which system made each run
path 1, F (10 x 18)
[[-23 -15 -30  15 -20 -10   8   6 -27  -6  75  28  11  -5 -41  -5 -31  21]
 [ 44   8 -11  14 -14 -58  -2 -31  -7  46  23 -20 -30 -14 -15   3 -16  33]
 [ -7  -1  59 -17   4 -29  -8 -72  17  11  -9 -28  23 -11   7  31  12  -1]
 [-27  -8 -21   0 -21  54   0 -30  -7  19 -18 -38  60 -11 -14   1  20 -21]
 [ 44  13 -54   4 -12  27  -5  41  -2 -38 -33 -54  -5   5  -2  12  26   3]
 [ -8  46   6 -25  40  -8   8  44  -5 -45  -2  20  -2  45  -3  35  32  13]
 [-37   3 -22 -23  16   5  33  25   1  62   4  60 -16  17   1 -13  23   0]
 [ 27 -16  27  -3 -10   1  22  19  25  34 -16   8 -45 -33  45 -39 -11 -22]
 [-21   4  53  30  13  11 -37  -1  13 -36   5  11   1 -12  23 -24 -47 -38]
 [-21 -47 -45  36 -25   7 -42  -5 -10 -18  35  22   7  17 -15 -12 -39   1]]
path 2, U (10 x 18)
[[-42 -10  -6 -34 -46  -2 -11  19   3 -30  41   0  34   2  41 -18 -25 -32]
 [ 33  24 -43  41  29  26   6 -40  -8 -13  35  10  18  12 -24 -42  17   5]
 [ 36 -31  32  25  -2 -30 -26  -6   2  23 -16 -13 -38  12 -19  57 -11  38]
 [-42 -15  16 -65 -40 -26  11  -9 -19  10 -13  -2  44 -15  24  -3 -18   4]
 [  0  17 -59  12  30  33  32 -30  15 -20 -27  -7   7 -28 -14 -38  38 -20]
 [ 20   1  37  36   5  15  -8  41  22 -12   5 -29 -34  -4 -19  64   9   0]
 [-40  35   3 -38 -31 -21 -17  36 -30  27  38   3  37  20  16   5 -24   0]
 [ 28  14 -61  -4  30  -2  13 -29   6   7  -8  32 -10  28  19 -52  33   3]
 [ 35 -40  75  29  22  16   6   2  15   6 -26  11 -35  -5  -3  28  -1   8]
 [-63  -8  10 -11 -30  -2 -32  25 -23  11 -17   0  28 -21   2  -5 -57 -15]]
path 3, Q (10 x 18)
[[-11   8 -12 -24 -58 -10  14  57   2  25  54 -22  -4 -21  25  -3 -20 -15]
 [ 29  57  -2  16  27 -28 -24 -34  16   9  37   3  -9  26  35 -39   0 -20]
 [  2 -55  31  29  18  25 -28 -24  15  30 -15  30 -14  49   1  27  15   4]
 [ 20 -37   8 -20 -46  38  -3  17 -47  -3 -30 -20  50  -4   4 -19 -27  20]
 [  4  33 -41   5  29 -17   2 -29 -11 -62 -40 -13   8 -29 -21 -28  -9   7]
 [-45 -24  -7   4  21  -8  33   9  30 -24  13  21 -31 -18 -41  61  28   5]
 [-10  19   2 -27 -52 -18  23  41 -11  58  55 -22   8 -23   5   8 -11   3]
 [ 29  53 -10   1  16 -39 -28 -29  22  23   4 -14 -22  15  50 -36   2 -26]
 [  3 -40  46  21  28  42 -14 -21  32   1 -10  27  -4  44  16  23  30 -17]
 [  9 -16  -5   4 -31  60 -10  35 -52  10 -21 -11  47   7 -16 -17 -26  17]]
path 4, Q (10 x 18)
[[ 15 -36  12   6   2 -49 -41 -64  27 -21 -33 -10 -22   6  24  12 -12   2]
 [-21 -45  22  -8 -19  45  25 -42   8 -12  14 -19  53 -10 -15  27  31  -9]
 [ 20  35 -54  17 -22  19  -8  13 -22  10 -12 -68  20 -21 -39   8   4   9]
 [  1  31 -20 -27  20 -45  -7  21  18 -52 -13 -13 -24  31   9  48  30  10]
 [-40  22  21 -39  19  14  46   7   2  43  22  36  23  17   0  14  44  -4]
 [ 26  23 -16   9  -5  16   5  39  -7  72 -40  -7 -30 -13  19 -38  -6 -11]
 [ 13   1  42   5  22   0 -26  26  19 -54 -28  20 -26  13  46 -20 -23 -25]
 [-49 -21   0  26  15  42  -3  -7 -15  -9  34  55  27  11 -22 -23 -19 -12]
 [ 35 -40 -55  26 -28 -13  -2  13 -27  11   6   6 -28 -18 -26 -20 -37  38]
 [ 15 -11  44 -19  -1 -64   2 -38   0 -43   9  -6  -6 -21   6  17 -24  27]]
path 5, X (10 x 18)
[[  6  -7 -29  17  29 -19 -15 -40   2 -70 -43   8 -10 -16   0 -36 -21   2]
 [-27 -48   2  17   3  13  20  -3  -2 -53  29  21   7 -15 -52  39  -3  22]
 [-18   1 -42  -2 -48 -35   3  10 -24  44  41 -22   1 -31 -34  11 -28  20]
 [ 14  35 -19 -15  -1 -52   5 -53  36   8  11 -44 -15 -14  16  14  32 -12]
 [  1 -21  47   0  -3  45  12 -29  25  28   8 -20  28  15   6  41  49 -21]
 [ 26  -8 -11  -6 -36  41 -19  45 -29  48 -48 -28  17  14  16 -13  -5   0]
 [ 32  46 -18 -24  32  -8  -1  28 -11 -60 -47  -6   1  21  20 -21  11   8]
 [-38   9  22  -4  52  23  32  26  -7 -20   3  65   0  20 -25  16  18   8]
 [-21 -13  -9   8  -9 -21   9  44  -7  51   9  41 -46 -25  -3 -21 -43   6]
 [ -1  22  15   9   3 -43 -12 -28  32 -31  26 -10 -25 -37  34 -32 -31 -34]]
path 6, M (10 x 18)
[[ 31  46 -29   5 -14 -27  -8 -51  -8  -6  43 -40  28 -10  13 -41  -7  -5]
 [ 10 -20  24  33  29   0 -14 -60  29   4  -5 -10 -12  19 -23  55  38   6]
 [  9 -42  16 -30 -53  22   5  35 -32  38 -24 -24  27   6  -5  34   1  29]
 [ 12  57 -52 -30   9  -1   7   1 -22 -16 -42 -27  29   1   7 -38  18   3]
 [-29   9   1   6  56  14  23  10  37 -42 -15  23 -25  13 -17  42  49 -16]
 [-28  -6  22 -12 -26  19  18  82 -10  40  30  23 -11  -3   5  13 -16  -4]
 [ 12  52 -29  -6   3 -33 -21   2   2  14  10   9 -13  10  47 -68 -24 -21]
 [  6 -33  45  30  38   2 -11 -48  39 -38   4  37 -22  16  16   3   8 -17]
 [ -2 -60  30  26 -39  33 -14  15 -31  31   8   8  16 -14 -18  -1 -49  13]
 [ 23  12 -69   3 -23 -34 -25 -21 -28 -23 -12 -30  10 -12  -7 -33 -34  24]]
path 7, N (10 x 18)
[[ 18 -34 -20  17  -3  -6  24   4  12 -76  50   9 -16  -9 -23  23   9  18]
 [  6  21  33  16 -10 -21   8  -1 -31  49  37 -12   5 -28 -46  24 -29  34]
 [ -4  15 -26 -25 -19 -60 -13 -38  27  38 -18 -41 -19 -14  28  10  10  -8]
 [ 14 -18  43 -24  -3  35  30 -29  31 -25  12 -23  33   2  26  18  51 -22]
 [-18  17  -7  14   5  65 -12  28 -31  38 -32 -13  37  14 -31   9   9  -3]
 [  2  15 -66 -30  -2 -23 -22  50 -10 -33 -33   9 -14  45  22  -1   7  14]
 [  0   8  34 -20  38  -5  46   2  -8 -33  28  67   2  11   1 -17   8  16]
 [-21  -7   8  38  19  -2   4   5   7  68 -24  32 -46 -34 -20 -15 -27  -5]
 [  6 -15   6   4 -32 -25 -34  23  28 -30  -3 -28 -31 -24  50 -12 -37 -35]
 [-10   8  21  30  -2  28 -13 -44   2 -30  66  -4  49   4  -6 -12 -11 -25]]
path 8, F (10 x 18)
[[-50   1 -17  26  41  -9   5  29   9   3  -5  58 -44  -6 -33   9 -14  -2]
 [-18 -34   4 -21 -46 -45  19  22  11  31  45  17 -29 -31  22  -2 -29   2]
 [ 24  35  39  25  -2 -18 -13 -47   5  15  50 -14  10 -20  20 -43 -29 -19]
 [ -7 -39   4  51  -2  12 -60 -53  11  12  -7 -16   6  19 -16  25 -14  -7]
 [ 28 -43 -13 -24 -50   9  -5  -3 -36 -28  -8 -31  47  14  -7  18  -5  37]
 [ 30  54 -36 -10  34  -6  21 -19 -29 -27 -27 -18  22  -2 -33 -12  25  31]
 [-38  -4 -13  -8  33  -9  31   1  32   8 -38   6 -30  -9 -28  58  50   1]
 [-34  15  13 -46 -33  15  43  56   9  30  18 -13  10 -27  20   9  14 -25]
 [  5  61 -16  21  14  13 -22  17  24  18  16  -9 -19   8  39 -46   0 -50]
 [  3 -45  27  31  10  19 -42  13  29 -17  10  34 -25  54  28  19  -1 -19]]
path 9, M (10 x 18)
[[ 50 -44  13 -12  12  16  22 -30  -3 -43 -46  10   6  -2  18 -30  12  18]
 [-28  -2  18  25  20  34   4  12 -27 -23 -42  -2  16 -41 -54  11 -28   8]
 [-52  -2 -78  -8 -32 -24  -7  37   2 -21  21 -10 -10 -14 -19  20 -12  -3]
 [ 20  35  -3 -17   2 -25  46 -10  18 -10  80   0   0  -3   8   0  32  -2]
 [  7  24  55  17  21 -10 -10 -25  15  82   0  -3 -21   4   2  18   6  -8]
 [  5 -47   9 -19 -39   1 -37   3   8  17 -50 -21   2  21  52   1 -10 -15]
 [ 26   1  -7  -2   8  54   3  -5 -20 -61 -18  -6  52  12   6 -38   8  -5]
 [-15  11 -32  45  42  19 -11  26 -18 -20 -16  24 -20  11 -61  22  -4  21]
 [-23 -18 -25 -38 -25 -55  20  47 -11  -6  27  26 -25  -3  -5  26 -16  31]
 [ -8  39  13 -28   8 -28  45 -40  12  28  32   9   7 -40  23 -44   9 -17]]
path 10, X (10 x 18)
[[-23  50  20 -23  31 -36  11 -24  -7  10 -55 -20   5 -28 -21  23   7  15]
 [-54 -33 -12 -31  -3  17  39  20  42   5 -18  16 -17 -14  15  25  46 -28]
 [ 26  31  -1  17 -24  44  18  57   0  21  43 -20  -4 -20  11 -31  -8 -29]
 [ -1  63   7  30  29 -15 -68   9   2  -7  -8 -10 -12  41  17   0 -17 -21]
 [ -5 -52  15 -16   9  -9 -11 -10   6 -18   8  62  -4  64  33   3  10  10]
 [ 35 -23  12  10  -4  14  28 -16 -38  24   2  28  12 -29 -15 -59 -37  30]
 [-18   4  -8  26  19 -29 -19 -20   4 -35 -55 -24 -22 -52 -31   8 -33   3]
 [-51 -39 -22 -21 -29  -6  17   7  25 -54  39  -3  11  -8  -9  46  19 -10]
 [ 13  26 -42  14 -31  11  15   1 -14  53  72 -22  20  -3 -22  -9  10   4]
 [ 37  38  15  10  16 -38 -33 -25  15  33 -26 -43 -25  19  11  33  17   7]]
path 11, U (10 x 18)
[[ 36  41 -18  52   7  -2 -45 -39   4  -4   1 -59   4  -8 -12 -10 -10 -13]
 [ -4 -26   9 -17 -23 -16 -34 -16   6 -15  12 -20  21  51   7  67  21  13]
 [  5  -5 -15 -39 -18  26  40  -4 -44  34  -9   2  54   5 -17 -14  23  35]
 [ 27  32 -19   0  40  -2  13  17  -1  -3 -81 -16 -35 -18 -14  -1  15  14]
 [-53   1  39 -22  12   1  13  48  32 -26  -7  13 -18  -2  13  48  13 -27]
 [-35  27 -31   6 -10  35  14  42  -8  30  54  27  14  -1   2 -41  -8 -28]
 [ 62  21 -17  42  18 -18 -31   7   7  -4  16  11 -47  29  19 -33 -15   0]
 [ -9 -41  72  -4   3 -27 -26 -33   1   1  16  37   5  29  20  19 -25  12]
 [-27 -49 -35   3 -28  13   0 -37 -22  22 -22  14  28 -24 -12 -40 -28   3]
 [ 42 -15 -26  22  -2  -3   4 -13   8 -67 -29 -43 -18 -44 -17   1  -5  10]]
path 12, N (10 x 18)
[[-34 -41 -42  44   0  10 -55  -9   3  23 -19  25 -16  28  -8  -3 -24 -10]
 [ 57 -45 -18  -5 -38 -10   2  17 -17 -54  25  -2  -3   4  17 -24 -26  28]
 [  2  29  19  23  31 -16  13 -52 -29 -11   8  -1  24 -37 -50  -9 -22  27]
 [-33 -44 -35   2 -19 -40  -5 -16  29  25 -18 -19 -38 -27 -19  51   9   5]
 [ 24   9  29 -38 -47   6  36  21   2  -8  41 -46  27 -25  22  11  13  -8]
 [-22  72  -3  13  34  22 -10 -28  -4  35  -5 -23  33  14 -19   5  33 -19]
 [ -4 -35 -22 -17  -1   3 -19  28  19   6 -32  15 -24  60  23  43  40   4]
 [ 25   6  33 -40  -5  25  30  35 -39  -5   1  31  34  11  23 -40 -12  16]
 [-31  32 -36  26  54  -2  -5 -14   3   7 -50  34 -24 -16 -17 -40 -11 -13]
 [-15 -56   4  12  -9 -11  -6  42  32 -46   8  24 -51  -7  16  23 -20 -11]]

runs to name
path 13 (2 x 18)
[[  9 -32 -18  38   9  35 -52 -17  -7 -39 -49 -17  18  28 -16  10  -5  -2]
 [ -2 -39  -9 -15 -22   4  10  34 -33 -51  -3  -2  19   8 -37  47  -5  44]]
  U
path 14 (2 x 18)
[[-49  32 -25   1   5 -57   9   2   5  -6  26   3 -25 -45 -32  11 -28   4]
 [ -6   5 -26 -11 -20 -34  25 -31  44  22  61  -8 -22 -19  25  -3  23 -26]]
  U
path 15 (2 x 18)
[[ 19 -61 -36   7 -55  -2   7 -14 -16  51  14 -12  -1 -14 -19   0 -10  25]
 [ 57  34  -4 -15  -8 -22  12 -14 -13 -42 -25 -62  10 -35  -4  -3   1  21]]
  N
path 16 (2 x 18)
[[-53   4 -21  10  39  25  14  33   5 -29 -51  28 -16 -24 -28  -1  -3 -17]
 [-35   1 -31   1 -17  -7  14  70  13 -30  49  16 -29 -22   1   2 -19 -20]]
  M
path 17 (2 x 18)
[[ 12 -44 -36   5 -19 -13  45  -8  -4 -10  49  23 -16 -27 -30  -9  -4  29]
 [ 36  34  27  20   2 -28  12  -2  -7  19   1 -42 -22 -56 -31  18 -21  22]]
  N
path 18 (2 x 18)
[[ -6  45   8  14  27  37  21 -40  -4  28  43  14  40  -2  -5 -43  17 -23]
 [ 24 -28 -14  49  10  -7 -37  13  22  26 -32   0 -65  16  -8  30  -2   4]]
  M
path 19 (2 x 18)
[[ 21 -45 -25  34 -35  29 -18 -12   7   3 -24 -30  -7 -38  14 -43 -32 -24]
 [ 16   4  14  20  -3   1 -29 -16  -6 -85  11 -40  28  -2 -12  22 -18   1]]
  U
path 20 (2 x 18)
[[-12 -36  -4  18 -20   7  -1 -11 -11  91 -30   7 -15 -25 -16 -10 -23   6]
 [ 32 -13 -25 -17 -28 -26 -13   0   5 -57 -33 -52  -6 -30  31 -16 -15  -3]]
  M
path 21 (2 x 18)
[[  8 -26 -45 -11 -20 -57   6 -43 -10  23 -28 -16 -16 -24 -28  16  -3  41]
 [ -1  -5  24 -43 -13 -18  49 -32  24 -12 -19 -40  11 -54  11  19  32  -5]]
  U
path 22 (2 x 18)
[[ 35   9 -32 -32 -35  -5  21  41  13 -43   6 -50  -5 -12  29   7  23  -7]
 [ -5  71  39   1  46  17  16 -11  -6   2  30   8  31  24 -18  12  29  -3]]
  U
path 23 (2 x 18)
[[-12 -11  23  13  -8 -24  -2 -53  -1  41 -19   0  -4 -58   1 -39 -44  -7]
 [-17 -45 -23  20 -14   9 -16 -33  40 -55 -25 -35  -7 -35   3  11  -1 -31]]
  X
path 24 (2 x 18)
[[ 53 -59  27   4 -24   4 -13   3  12  25 -46 -13 -33   3  36   3  -4   5]
 [  7  10  25 -23  -9  30   2  -2 -28 -53 -28 -23  59 -17  13 -29 -17  -7]]
  X
path 25 (2 x 18)
[[ 22 -40  -2   6 -35  40 -12 -35  -8  37 -14 -10  35  -2  28 -49 -12 -15]
 [ 49 -14  -4  31  10  24 -24  -2 -11 -69 -48 -29   2  -5  -7 -11 -15   8]]
  F
path 26 (2 x 18)
[[ 24   7 -41   8  11 -60  -3 -36  35  21   1  -4 -56  -6  16 -12  13  -5]
 [  8 -32  79 -14 -19   8  12 -36  28  16  21 -13  16 -12  34  17  10 -21]]
  U
path 27 (2 x 18)
[[ 29  16  14  22 -14   4  -3  40  -6  68 -15 -33 -33 -15 -22  35  -3  13]
 [-15  20  20 -40 -15 -28 -37  19   8 -26 -16 -13   8  29  64  -3 -12 -23]]
  Q
path 28 (2 x 18)
[[ 52 -20 -24  34  20  -2  -7  24  10 -46  11  33 -50  28  10 -19  -2  11]
 [-10 -21  67  -1   5  -8  -3  -4 -36   3  25  43  21   9 -24  17 -36  33]]
  Q
path 29 (2 x 18)
[[ -8 -50  34  19 -35  -3 -33  13  -5  25 -46 -25 -16 -33  -8  25 -47   4]
 [-10   2 -46 -23 -39  -3 -12 -17 -15 -48   8 -40  53  -6  12 -22 -11 -10]]
  M
